Each row of this table is followed by its label. One hidden rule gives the labels. It looks at one to three of the table's principal directions, none of them among the few with the most spread.
[ 0.24 -0.48 -0.68 -0.2  -1.09 -0.36 -0.16  0.56 -0.65  0.75  0.85 -0.09  0.44 -0.44 -0.7  -1.22 -0.65 -0.31  0.67  0.93  0.1   1.31 -0.8  -0.52 -0.26 -0.89 -0.2  -0.23 -0.49 -0.3  -0.2  -0.78] 1
[-0.49 -0.79 -0.42 -0.32 -0.76  0.21 -1.27  0.95 -2.54 -0.02  0.88 -0.26 -0.24 -1.94 -1.07 -2.   -1.53 -1.85  1.2   0.06 -1.96  2.35  0.03 -2.45 -1.48 -1.79 -0.07 -0.27 -1.71 -0.47 -0.34 -1.55] 1
[-2.36 -1.58  0.26  1.17  1.63  1.35 -1.2  -1.47 -0.34 -3.46 -2.12 -1.   -2.92 -6.61 -0.96  2.09 -1.38 -2.35 -1.88 -2.18 -1.67 -0.95  2.77 -1.3   0.98 -0.43  1.37 -0.51 -0.73 -0.89  2.74  3.02] 2
[ 0.33  0.5  -0.37  0.35 -0.13 -1.   -0.02  0.02 -0.19  1.7   0.06  0.06  0.61  1.13 -0.1  -0.68  0.61  1.44 -0.61  0.54  1.07  0.2   0.11  0.44 -0.52  0.5  -0.47 -0.01  0.    0.3   0.78 -0.28] 2
[-1.62 -1.23  0.27 -1.78 -0.32  0.69 -0.17 -0.24  0.97  3.16  2.35 -0.73 -2.11  3.25  0.32  0.39 -1.43  0.82  1.61  0.17 -0.21  1.32 -2.58 -0.71 -2.06  0.22 -0.24  0.03  0.42 -1.5  -1.59 -2.88] 1
[ 0.34 -0.31 -0.47  1.03  0.06 -1.33 -1.25  0.12 -1.24  0.29 -0.22 -0.15  0.67 -0.89 -0.47 -1.5   0.09  0.12 -0.36 -0.08  0.31  1.1   0.94 -0.5  -0.54 -0.69 -0.01 -0.12 -0.58 -0.05  1.26 -0.41] 1
[ 0.64 -0.76 -0.62 -0.2  -1.02 -0.74 -1.24  0.94 -3.05  0.66  0.21 -0.4   1.   -1.81 -1.19 -3.61 -1.15 -1.    0.22  0.03 -0.85  2.28  0.43 -1.68 -1.06 -1.68 -0.95 -0.13 -0.64  0.02  0.63 -0.97] 1
[-3.7  -3.12  1.23 -0.96  0.8   1.6   0.62 -1.49  0.81  0.12 -1.01 -0.88 -3.83 -2.39 -1.12  2.93 -2.63 -0.66 -0.35 -0.22 -1.62 -1.14  0.29 -0.98 -0.98 -1.05  0.36  0.    0.29 -1.31 -0.24  0.38] 2
[-0.46  0.41  0.65  0.3   0.72 -1.    0.58  0.02 -0.04  3.53 -0.48  0.37  0.09  4.13  0.25 -0.06  0.81  2.77 -1.16  0.5   1.03 -0.49 -0.06  0.38 -2.37  1.11 -0.94  0.89  0.65  0.67  0.38 -1.18] 1
[ 0.1   0.61  0.21  1.53  0.89 -0.17 -0.07 -0.05 -0.58 -2.85 -1.87  0.23  0.59 -3.05 -0.35  0.86  0.57 -0.95 -1.15 -0.56 -0.31 -1.23  2.02 -0.04  1.21 -0.33  0.78 -0.27 -0.83  0.68  1.1   2.1 ] 1
[ 2.08  2.09 -0.46 -0.52 -1.66  0.71  1.63  1.57 -1.04 -1.59  0.24  0.86  2.51 -0.87 -0.62 -1.06  0.35 -0.92  0.5   1.22 -0.19 -0.31 -0.86  0.27  1.87 -0.28 -0.52 -0.38 -0.56  1.11 -1.44  1.02] 2
[ 0.9   0.99 -0.48  0.14 -0.74 -0.64  0.88  0.59 -0.57  0.69 -0.3   0.3   1.48 -0.05 -0.52 -0.84  0.52  0.73 -0.61  1.09  0.88 -0.22 -0.02  0.5   0.41  0.11 -0.6  -0.19 -0.2   0.83  0.33  0.61] 2
[ 1.77  0.2  -0.97 -0.93 -1.59 -0.03 -0.37  1.44 -0.59 -1.04  1.78 -0.18  1.91 -0.38  0.27 -2.24 -0.37 -1.71  2.08  0.33 -0.12  2.01 -1.69 -0.39  1.11 -1.09  0.09 -0.56 -0.23 -0.07 -1.42 -0.9 ] 1
[ 0.53  1.32 -0.38 -0.31 -1.16  0.25  1.06  0.13 -0.57  1.9   0.51  0.53  0.04  1.03 -0.84 -0.66  0.23  0.92 -0.32  1.45  0.37 -0.32 -0.83  0.14 -0.27  0.74 -1.16  0.09 -0.33  0.29 -0.13 -0.08] 2
[ 2.02  1.98 -1.58  1.84 -0.6  -0.62 -1.47  1.47 -2.99 -2.99 -0.46  0.45  2.42 -4.49 -0.77 -2.63  0.91 -2.26 -0.55 -0.39 -0.74  1.53  2.07 -1.3   1.22 -0.61  0.51 -0.67 -2.42  1.03  2.06  1.61] 2
[ 2.88  3.32  0.36  0.59  0.21 -1.89  0.89  0.34 -1.16  1.99 -1.38  1.63  2.79  4.62  1.3  -2.19  3.6   2.22 -1.02  0.87  1.05 -1.74  1.61  1.53 -0.9   1.76 -2.09  1.21  0.44  2.91  0.11 -0.11] 2
[-0.59  0.07  0.48 -1.71  0.02  0.52  0.97 -1.5   1.94  2.17  0.59 -0.39 -2.31  2.73  1.29  1.01  0.53  0.38  0.78  0.42  0.26 -1.65 -1.09  0.83 -0.42  1.46 -0.97  0.33  1.09  0.03 -0.98 -0.48] 3
[-1.07 -1.95 -0.03 -0.95 -1.24  1.45  0.34  1.17 -0.62  1.32  1.34  0.43 -0.53  0.81 -1.42 -0.34 -2.38 -0.04  0.82  0.83 -1.31  2.19 -1.92 -1.39 -1.66 -1.31 -0.11  0.64  0.09 -1.16 -1.39 -1.89] 0
[ 0.63 -0.31 -0.12 -0.14 -0.72  0.28  0.7   0.08  0.59 -0.8   0.05 -0.28  0.54 -0.95 -0.52 -0.01 -0.6  -0.23 -0.13  0.24  0.87 -0.29 -1.11  0.71  1.69 -0.32  0.   -0.32  0.92 -0.37 -0.24  0.93] 1
[ 0.92  0.99  0.16  0.23  0.24 -0.61  0.21  0.21 -0.52  0.47 -0.7   0.73  1.17  1.45  0.46 -0.67  1.25  0.92 -0.56  0.11  0.14 -0.47  1.03  0.52 -0.45  0.54 -0.6   0.52  0.14  1.09  0.18  0.02] 1
[-1.17 -1.71  0.6  -0.11  0.64 -0.53 -1.41 -1.36 -1.13  0.99 -0.58 -0.71 -1.52 -1.   -0.7  -0.75 -1.12  0.56 -0.51 -0.88 -0.61  0.31  1.37 -0.63 -1.27 -0.85 -0.66  0.01  0.31 -0.94  0.84 -0.82] 1
[ 1.28  1.77 -0.39  1.08  0.85 -1.38  0.36 -0.51  1.87 -0.01 -0.64 -0.18  1.4   1.23  1.32  0.76  2.27  1.87 -1.51 -0.46  2.88 -1.52  0.41  2.36  1.82  2.05  0.32 -0.37  1.02  0.77  1.62  1.78] 2
[-0.27 -0.19 -0.59  0.25  0.52 -1.49 -1.82 -0.95  0.06  0.19  0.72 -1.87 -0.62 -1.76  0.46 -0.84 -0.08 -0.37  0.29 -1.08  1.25  0.69  0.12 -0.18  0.58 -0.04  0.45 -1.45 -0.42 -0.88  1.43 -0.14] 2
[-1.38 -1.95  0.5  -1.44  0.23  1.55  0.63 -0.94  2.94 -0.7   0.7  -0.55 -1.85  0.38  0.73  2.68 -1.2  -0.2   0.85 -0.56 -0.04 -0.57 -1.47  0.91  1.02  0.11  0.88 -0.02  1.63 -1.35 -1.31  0.12] 0
[ 0.09 -0.41 -0.12 -0.37 -0.2   0.07 -0.04  0.01  0.31 -1.82  0.08 -0.33  0.54 -1.92  0.    0.4  -0.42 -0.8   0.69 -0.14 -0.1   0.01  0.11  0.28  1.42 -0.87  0.62 -0.77 -0.18 -0.27 -0.58  0.5 ] 1
[-1.99 -1.32  0.44 -0.38  0.99  0.91 -0.67 -1.67  1.53  0.46  0.31 -0.68 -3.13  0.02  0.45  2.01 -0.67  0.05 -0.03 -1.03 -0.49 -0.44  0.07 -0.15 -0.6   0.71  0.51  0.08  0.43 -1.31  0.42 -0.21] 2
[-1.21 -0.99 -0.03 -1.85 -0.7   1.1   0.06 -0.43 -0.12  0.28  0.99 -0.48 -1.88 -1.09 -0.12  0.19 -1.27 -1.55  1.72  0.45 -1.72  0.38 -0.47 -1.07 -0.59 -0.8  -0.21 -0.34 -0.69 -0.54 -1.37 -0.91] 2
[-0.24  1.22  0.71 -0.75 -0.22 -0.09  1.33  0.27 -0.48  2.69  0.21  0.52 -0.23  3.35  0.05 -0.09  0.53  1.1   0.43  1.36 -0.18 -0.91 -0.84 -0.22 -1.87  0.6  -1.23  0.47 -0.38  0.89 -1.46 -1.4 ] 3
[-0.47 -0.23  0.3  -1.23  0.3   0.45  0.17 -0.68  1.98  1.01  1.13 -0.18 -0.9   2.65  1.3   1.29  0.21  1.01  0.87 -0.33  0.38 -0.25 -1.02  0.95 -0.15  0.98  0.14  0.06  0.96 -0.57 -1.11 -0.99] 2
[ 0.99  1.96  0.11 -0.23 -0.06 -0.32  1.   -0.12 -0.55  0.54 -0.85  0.46  0.68  0.73  0.4  -0.51  1.52  0.43 -0.57  0.55  0.17 -1.59  0.91  0.63  0.17  1.02 -1.11  0.12 -0.18  1.54  0.07  0.85] 2
[-0.32 -0.42 -0.07 -0.85 -1.43 -0.21  0.76  1.09 -2.2   1.87  0.36  0.26  0.57 -0.11 -1.6  -1.7  -1.27 -0.13  0.78  1.91 -0.95  1.06 -0.63 -1.38 -1.66 -1.64 -1.1  -0.03 -1.13  0.34 -1.18 -1.48] 1
[-0.9  -0.94 -0.17  0.34  0.45 -0.28 -1.13 -0.5  -0.27 -0.93 -0.06 -0.86 -0.8  -2.53 -0.34  0.2  -0.79 -0.83  0.08 -0.72 -0.27  0.49  0.69 -0.66  0.24 -0.77  0.72 -0.73 -0.63 -0.78  0.8   0.19] 1
[ 1.46  1.89  0.37 -0.53 -0.68  1.51  2.69  0.66  1.84 -0.36 -0.01  1.78  1.44  3.3   0.56  1.7   1.32  1.46 -0.31  1.06  0.6  -1.82 -1.33  2.07  1.4   1.66 -0.35  0.93  1.32  0.98 -1.81  0.98] 1
[ 2.63  2.65 -0.09  2.01  0.64 -0.92  0.52  0.76  0.17 -0.74 -1.5   2.11  2.97  2.93  1.13 -0.26  3.31  1.72 -1.68  0.08  1.12 -1.17  1.63  1.79  0.48  1.79 -0.16  1.37  0.51  2.1   0.95  1.21] 0
[ 2.79  4.14  0.63  0.2   0.07 -0.05  1.6   0.63  0.   -0.74 -0.56  1.93  2.63  3.82  1.44  0.03  3.25  1.19  0.01  0.58  0.3  -2.35  0.51  1.76  0.89  1.91 -0.88  0.67 -0.01  2.31 -1.67  0.46] 2
[-0.68 -0.3  -0.25  1.04  0.92  0.18  0.02 -0.17  1.25 -1.   -0.84 -0.16 -0.55 -1.11  0.35  1.61  0.37 -0.25 -1.18 -0.65  0.51 -0.5   0.59  0.3   0.56  0.74  1.09  0.11  0.17  0.08  1.56  1.61] 0
[-0.18 -1.   -0.41  0.26 -0.29 -0.22 -0.88 -0.18 -0.36  0.64  0.39 -0.23 -0.37 -0.49 -0.55 -0.83 -0.68  0.17 -0.19 -0.15  0.1   1.16 -0.08 -0.37 -0.42 -0.38 -0.06  0.08  0.16 -0.78  0.81 -0.47] 0
[ 1.5   1.29 -1.12  0.78 -0.8  -1.47 -0.08  0.49 -0.76  0.18  0.06  0.    1.88 -1.01 -0.32 -1.57  1.    0.23 -0.31  0.94  1.36  0.39  0.3   0.44  0.94  0.01 -0.23 -0.69 -0.8   0.71  1.07  0.66] 2
[-1.47 -1.96  0.56 -0.92  0.71  0.02 -0.66 -0.35  0.5   0.72  0.27 -1.02 -1.3   0.52  0.57  0.26 -1.15 -0.32  0.67 -0.92 -0.45  0.67 -0.39 -0.64 -1.17 -0.63  0.25  0.03  0.71 -0.73 -0.39 -1.18] 0
[ 0.35  1.71  0.35  0.47  0.16 -0.63  0.85  0.1  -0.48  1.54 -0.51  0.48  0.46  1.92 -0.02 -0.09  1.16  1.27 -0.68  0.83  0.64 -1.17  0.13  0.31 -0.76  0.93 -0.79  0.21 -0.39  1.02  0.02 -0.07] 3
[-1.15 -0.31  1.28  2.34  2.51 -0.17 -0.49 -0.76 -0.01 -2.54 -2.94  0.2  -0.5  -1.9  -0.11  2.27  0.5   0.18 -2.33 -1.73 -0.32 -1.92  2.83  0.08  0.11  0.11  1.15  0.44  0.03  0.33  1.77  1.98] 1
[ 2.24  2.17 -0.12  0.66  0.18 -0.8   0.65  0.76  0.64 -0.84 -0.36  0.64  2.67  1.94  1.18 -0.33  2.11  0.9  -0.48 -0.13  1.57 -0.85 -0.04  1.65  1.46  1.19  0.02  0.12  0.73  1.29 -0.06  0.89] 0
[-1.45 -0.6   0.19 -0.37  0.58  0.74 -0.05 -0.83  1.11  0.03  0.24 -1.   -1.98 -0.89  0.14  1.51 -0.77 -0.34 -0.18 -0.77  0.1  -0.49 -0.55 -0.19  0.24  0.54  0.52 -0.48  0.22 -0.87  0.41  0.52] 2
[-1.64 -2.45  0.22 -0.86 -0.5   0.78 -0.04  0.19  0.32  0.8   1.05 -0.52 -1.21 -0.12 -0.95  0.52 -2.37 -0.2   0.94  0.3  -0.59  1.42 -1.7  -0.92 -0.92 -1.41  0.38 -0.04  0.33 -1.55 -1.08 -1.47] 0
[-1.04 -0.25  0.58 -0.13  0.57  0.5   0.11 -1.04  0.64  1.21 -0.19  0.12 -1.87  1.29  0.13  1.13  0.04  0.77 -0.41 -0.1  -0.31 -0.88  0.18  0.06 -0.99  0.83 -0.33  0.53  0.31 -0.31  0.09 -0.3 ] 3
[ 0.02 -0.28  0.76  0.28  0.39 -0.63  0.42  0.6  -0.35  0.45 -0.67  0.79  1.41  1.93 -0.1   0.17  0.19  1.49 -0.2   0.38  0.03 -0.07  0.43  0.37 -0.99 -0.64 -0.11  0.56  0.3   0.47 -0.88 -0.94] 0
[ 0.19  0.86  1.2  -0.14  0.52  0.34  1.91  0.37  1.18  1.1  -0.71  1.31  0.91  4.43  0.61  1.63  1.05  2.35 -0.59  0.61  0.53 -1.69 -0.51  1.41 -0.68  1.08 -0.44  1.15  1.27  0.94 -1.52 -0.34] 0
[ 0.11 -0.04  0.27  0.39  0.6  -0.37  0.06 -0.57  0.37 -0.31 -1.02  0.25  0.14  0.04  0.33  0.49  0.69  0.6  -0.78 -0.26  0.26 -0.9   1.17  0.75  0.24  0.31 -0.05  0.28  0.49  0.41  0.58  0.72] 1
[ 1.08  0.37 -1.05 -0.19 -1.34 -0.65 -0.2   0.62 -0.91  0.38  0.89 -0.4   1.12 -1.14 -0.6  -1.96 -0.26 -0.54  0.52  0.8   0.67  1.15 -0.81 -0.23  0.69 -0.56 -0.39 -0.71 -0.5  -0.03  0.21 -0.1 ] 2
[ 0.98  1.9   0.07  1.77  0.31 -0.66  1.38  0.34 -0.11 -0.65 -1.9   0.96  1.7  -0.24 -0.5   0.75  1.59  1.22 -2.09  0.81  1.31 -1.93  1.11  1.18  1.05  0.88 -0.09  0.23 -0.17  1.46  1.17  2.19] 0
[-2.36 -2.55 -0.15 -0.67 -0.03  0.34 -1.54 -0.49 -0.47  1.42  1.31 -1.23 -2.72 -1.22 -0.74 -0.22 -2.34 -1.05  1.11 -0.34 -1.21  2.07 -0.75 -2.07 -1.97 -1.26  0.38 -0.34 -0.72 -1.82  0.15 -1.95] 2
[-1.35 -1.1   1.15 -0.79  1.03 -0.54 -0.3  -1.12  0.67  1.57 -0.01 -0.51 -1.14  2.06  0.55  0.92 -0.35  1.52  0.4  -0.44  0.06 -0.56  0.19  0.34 -1.35 -0.16 -0.26  0.    0.69 -0.58 -0.9  -1.57] 0
[ 0.24  1.21  0.57  0.04  0.25  0.82  1.03 -0.33  0.99 -0.3  -0.23  1.06 -0.11  1.84  0.42  1.67  1.    0.96 -0.2   0.32 -0.14 -1.55  0.08  0.99  0.31  1.1  -0.05  0.53  0.2   0.38 -0.92  0.32] 1
[-1.16 -1.26  0.35  0.03  0.39  0.66 -0.44 -0.73  0.34  0.18 -0.06 -0.08 -1.66 -0.26 -0.34  0.84 -0.86  0.02 -0.24 -0.47 -0.65  0.1   0.16 -0.41 -0.65 -0.11  0.2   0.38  0.3  -0.9   0.25 -0.27] 1
[ 0.84  0.82 -0.45  0.28 -1.26 -0.82 -0.2   1.46 -3.73  1.98  0.03  0.6   1.51 -0.08 -1.69 -3.42 -0.35  0.13 -0.21  1.33 -0.82  1.61  0.39 -1.72 -2.04 -1.06 -1.54  0.26 -1.5   0.87  0.25 -1.29] 2
[ 0.72 -0.24 -0.36 -1.24 -1.1  -0.26  0.81  0.37  1.15  0.59  1.32 -1.    0.94  0.59  0.17 -0.54 -0.7   0.2   0.96  0.49  1.7   0.38 -2.54  0.94  1.54 -0.23 -0.16 -0.89  1.15 -0.54 -1.11 -0.2 ] 0
[ 0.21 -1.24 -0.47 -2.03 -1.67  1.01  0.42  0.92  0.29  0.32  1.99 -0.27  0.33  0.39 -0.17 -0.89 -1.65 -0.9   2.04  0.65 -0.54  1.78 -2.42 -0.37  0.3  -1.13 -0.13 -0.24  0.53 -0.88 -2.11 -1.4 ] 0
[ 0.87  2.06  0.31  2.19  0.61 -0.8   0.99  1.03 -2.07 -1.09 -2.71  1.01  2.3  -1.47 -1.14 -0.27  1.29  0.67 -2.61  0.4   0.36 -1.55  2.21  0.03  0.23  0.17 -0.28  0.25 -0.94  1.97  1.62  2.22] 1
[-0.35 -1.05 -0.42 -0.91  0.21  0.38 -1.63 -0.48  0.28 -2.12  0.93 -1.25 -0.95 -2.64  0.92 -0.28 -0.73 -2.42  1.57 -1.58 -0.99  1.08  0.2  -0.72  1.   -0.75  0.93 -0.93 -0.28 -0.91 -0.11 -0.09] 2
[-0.74 -0.3  -0.06  0.06  0.04  0.22  0.02 -0.07 -0.38  0.4  -0.24 -0.22 -0.84 -0.85 -0.44  0.1  -0.42 -0.42 -0.32  0.11 -0.4   0.02  0.18 -0.67 -0.56 -0.05 -0.05  0.02 -0.39 -0.02  0.54  0.22] 2
Which label does each new row get?
[-0.87 -0.24 -0.16 -0.42 -0.1   0.64  0.38  0.18 -0.48  1.21 -0.18  0.01 -1.09 -0.13 -0.27 -0.11 -0.35 -0.37 -0.45  0.27 -0.78  0.18  0.12 -0.89 -1.24  0.37 -0.42  0.42 -0.3   0.34  0.58  0.11] -> 2
[-1.36 -0.98  0.44 -0.35  0.27  0.27 -0.54 -0.53 -0.62  1.22  0.16 -0.13 -1.63  0.27 -0.44  0.11 -0.87  0.13  0.24 -0.05 -1.09  0.4   0.3  -1.   -1.73 -0.42 -0.28  0.24 -0.41 -0.6  -0.17 -1.23] -> 1
[ 0.9  -1.11 -1.02  0.02 -0.63 -0.61 -1.84  0.39 -1.19 -1.34  0.61 -0.99  0.94 -3.01 -0.31 -2.49 -0.98 -1.53  0.44 -1.07  0.02  2.26  0.17 -0.69  1.02 -1.32  0.27 -0.73  0.07 -0.76  1.05  0.05] -> 0
[-2.58 -2.46  0.72 -1.66  0.19  0.96 -0.38 -2.15  0.74  1.93  0.52 -1.4  -4.47 -0.48 -0.27  0.83 -1.99 -0.82  0.78 -0.28 -1.12 -0.44 -0.72 -0.98 -1.34 -0.28 -0.68 -0.01  0.6  -1.6  -0.32 -1.01] -> 3
[ 0.23 -0.24 -0.82 -0.22 -1.12  1.52 -0.1   0.82 -0.33 -2.17  0.95 -0.02  0.08 -2.95 -0.9  -0.1  -1.28 -1.92  0.59 -0.09 -0.92  1.26 -0.9  -0.81  1.43 -0.74  0.76 -0.51 -0.62 -0.82 -0.25  0.74] -> 1
[-1.42 -2.62  0.41 -1.54 -0.5   0.45 -1.97  0.81 -3.    1.15  1.32 -0.66 -1.4  -0.37 -0.72 -2.79 -2.72 -2.26  2.4  -0.52 -3.29  3.28 -0.44 -3.5  -3.45 -2.73 -0.57  0.35 -1.02 -1.02 -1.57 -3.68] -> 1
[-1.1  -1.83  0.03  0.1   0.28  0.26 -1.18 -0.5   0.09 -1.15  0.24 -0.77 -1.25 -2.16 -0.39  0.4  -1.41 -1.14  0.49 -0.82 -0.67  0.86  0.07 -0.79  0.12 -1.15  0.82 -0.37 -0.14 -1.3   0.21 -0.25] -> 1
[-1.2  -2.53  0.15 -0.29  0.74 -1.03 -2.18 -0.94 -1.19  0.47 -0.39 -1.28 -1.52 -1.77  0.12 -1.6  -1.15 -1.23  0.45 -1.22 -1.05  1.3   1.44 -1.42 -1.57 -1.52 -0.18 -0.04  0.02 -0.67  1.03 -1.14] -> 1
[ 0.26  1.49 -0.07  0.7   0.15 -0.13  0.61  0.05 -0.34  0.77 -0.66  0.87 -0.08  1.02  0.11  0.15  1.36  0.32 -0.68  0.78 -0.14 -0.94  0.79 -0.02 -0.76  1.03 -0.44  0.59 -0.78  1.14  0.55  0.43] -> 3
[ 1.76  1.85 -0.05  1.11  0.21 -0.46  0.69  0.29  0.23 -0.95 -1.09  1.06  1.8   0.92  0.53  0.    1.97  0.71 -1.09  0.16  0.88 -1.29  0.85  1.31  1.11  1.08 -0.17  0.51  0.37  1.33  0.52  1.4 ] -> 1
[ 1.28  0.43 -0.31  0.42 -0.55  0.33  0.2   0.86 -0.45 -2.38 -0.31  0.46  1.56 -1.67 -0.24 -0.54  0.11 -1.27  0.14 -0.01 -0.27  0.17  0.09  0.09  1.55 -0.63  0.37 -0.07 -0.1   0.4  -0.27  1.04] -> 1
[-0.19  0.95  0.8   0.36  0.77 -1.69  0.72 -0.59  0.49  3.07 -0.44 -0.33  0.42  3.41  0.17  0.36  0.91  3.21 -1.09  0.51  2.25 -1.4  -0.38  1.26 -0.95  1.07 -0.85 -0.13  0.76  0.33  0.19 -0.7 ] -> 1
[ 0.1  -0.03  0.13  1.18  0.92 -1.57 -0.72 -0.32 -0.16 -0.05 -0.91 -0.3   0.95 -0.27  0.06 -0.1   0.59  1.22 -1.03 -0.5   1.2  -0.21  1.21  0.62  0.1  -0.11  0.29 -0.32  0.11  0.11  1.24  0.31] -> 0
[-1.7  -1.63  0.28  0.39  0.61  0.33 -1.15 -0.79 -0.76 -1.12 -0.47 -1.01 -1.94 -3.47 -0.98  0.48 -1.65 -1.46 -0.13 -0.91 -1.07  0.29  0.77 -1.4  -0.22 -1.21  0.61 -0.55 -0.73 -1.14  0.83  0.27] -> 1
[ 1.85  1.98 -0.09  0.78 -0.02 -0.81  0.42  1.26 -0.13 -0.36  0.05  0.88  2.84  2.18  0.61 -0.57  1.6   1.17 -0.14  0.25  1.09  0.   -0.2   0.95  0.52  0.58  0.11  0.11 -0.02  1.04 -0.48 -0.1 ] -> 0
[ 1.94  1.76 -0.52  2.84  0.66 -1.09 -0.61  1.02 -1.34 -2.05 -1.84  1.47  2.9  -0.87 -0.15 -0.84  2.06  0.61 -2.16 -0.45  0.54  0.    2.57  0.5   0.64  0.48  0.51  0.64 -0.61  1.45  2.25  1.74] -> 0
[ 1.66  1.88 -0.68 -0.23 -1.57 -0.45  1.37  1.03 -1.07  1.08  0.27  0.56  1.87  0.53 -0.68 -1.67  0.69  0.34 -0.03  1.8   0.77 -0.16 -0.83  0.32  0.5   0.21 -1.16 -0.19 -0.48  1.14 -0.38  0.31] -> 2
[-0.94 -0.04  0.1   3.23  1.79 -0.58 -1.4  -0.3  -1.37 -3.5  -2.61 -0.11 -0.31 -5.28 -1.09  1.13  0.18 -1.46 -2.18 -1.3  -0.58 -0.72  3.27 -1.09  0.61 -0.71  1.61 -0.36 -1.78  0.19  2.99  2.53] -> 1
[ 0.04 -0.23 -0.83  1.45  0.52  0.03 -1.12  0.7  -0.1  -3.54 -0.5  -0.24  0.79 -4.04 -0.02  0.49 -0.02 -2.03 -0.29 -1.08 -0.32  0.89  1.21 -0.59  1.53 -0.68  1.92 -0.65 -1.12 -0.1   1.47  1.69] -> 0
[ 0.92  0.44 -0.87 -0.75 -1.31  0.39  0.24  0.87 -0.43 -0.19  1.1  -0.09  0.91 -0.73 -0.27 -1.24 -0.37 -0.78  0.71  0.49  0.02  1.09 -1.1  -0.21  0.8  -0.24 -0.2  -0.43 -0.22 -0.02 -0.4   0.04] -> 2
[-0.11  0.37  0.35  0.91  0.18 -0.2   0.39 -0.04 -1.04  0.12 -1.25  0.54 -0.05 -0.52 -0.83 -0.05  0.23  0.12 -0.98  0.56 -0.33 -0.85  0.95 -0.36 -0.57 -0.14 -0.45  0.44 -0.52  0.62  0.57  0.56] -> 1
[ 0.3   0.59 -0.08 -0.19 -0.24  0.67  0.23 -0.38  0.38 -0.48  0.16  0.66 -0.33  0.13  0.14  0.58  0.5   0.02  0.18  0.23 -0.49 -0.52  0.33  0.39  0.4   0.53 -0.09  0.19 -0.18  0.05 -0.35  0.27] -> 2
[ 0.9   0.52 -0.03  0.21 -0.47  0.74  0.17  1.56 -1.46 -2.46 -0.29  0.79  1.73 -1.54 -0.47 -0.71 -0.24 -1.59  0.45 -0.08 -1.44  0.66  0.34 -0.85  0.53 -1.08  0.39  0.12 -0.82  0.64 -0.87  0.36] -> 0
[-2.33 -1.47  0.15 -0.07  0.57  1.33 -0.88 -1.22  0.24 -1.45  0.12 -0.94 -2.99 -3.74 -0.84  1.93 -1.77 -1.49  0.12 -0.9  -1.41 -0.02  0.53 -1.2   0.21 -0.63  1.04 -0.77 -0.98 -1.61  0.54  0.56] -> 2
[-0.21 -1.82 -0.72 -1.52 -2.01  1.51  0.58  1.38 -0.07 -0.47  1.73  0.06  0.33 -1.22 -1.11 -0.55 -2.36 -1.42  1.7   1.03 -1.05  2.25 -2.28 -0.89  0.37 -1.8   0.31 -0.16  0.01 -1.08 -1.79 -0.91] -> 0
[-0.75 -2.02 -0.01  0.03  0.43 -0.59 -0.66 -0.31  0.85 -0.57 -0.06 -1.29 -0.05 -1.59 -0.11  0.3  -1.25 -0.01 -0.16 -0.89  1.01  0.67 -0.39  0.28  0.81 -0.98  0.82 -0.67  1.   -1.08  0.62  0.26] -> 0
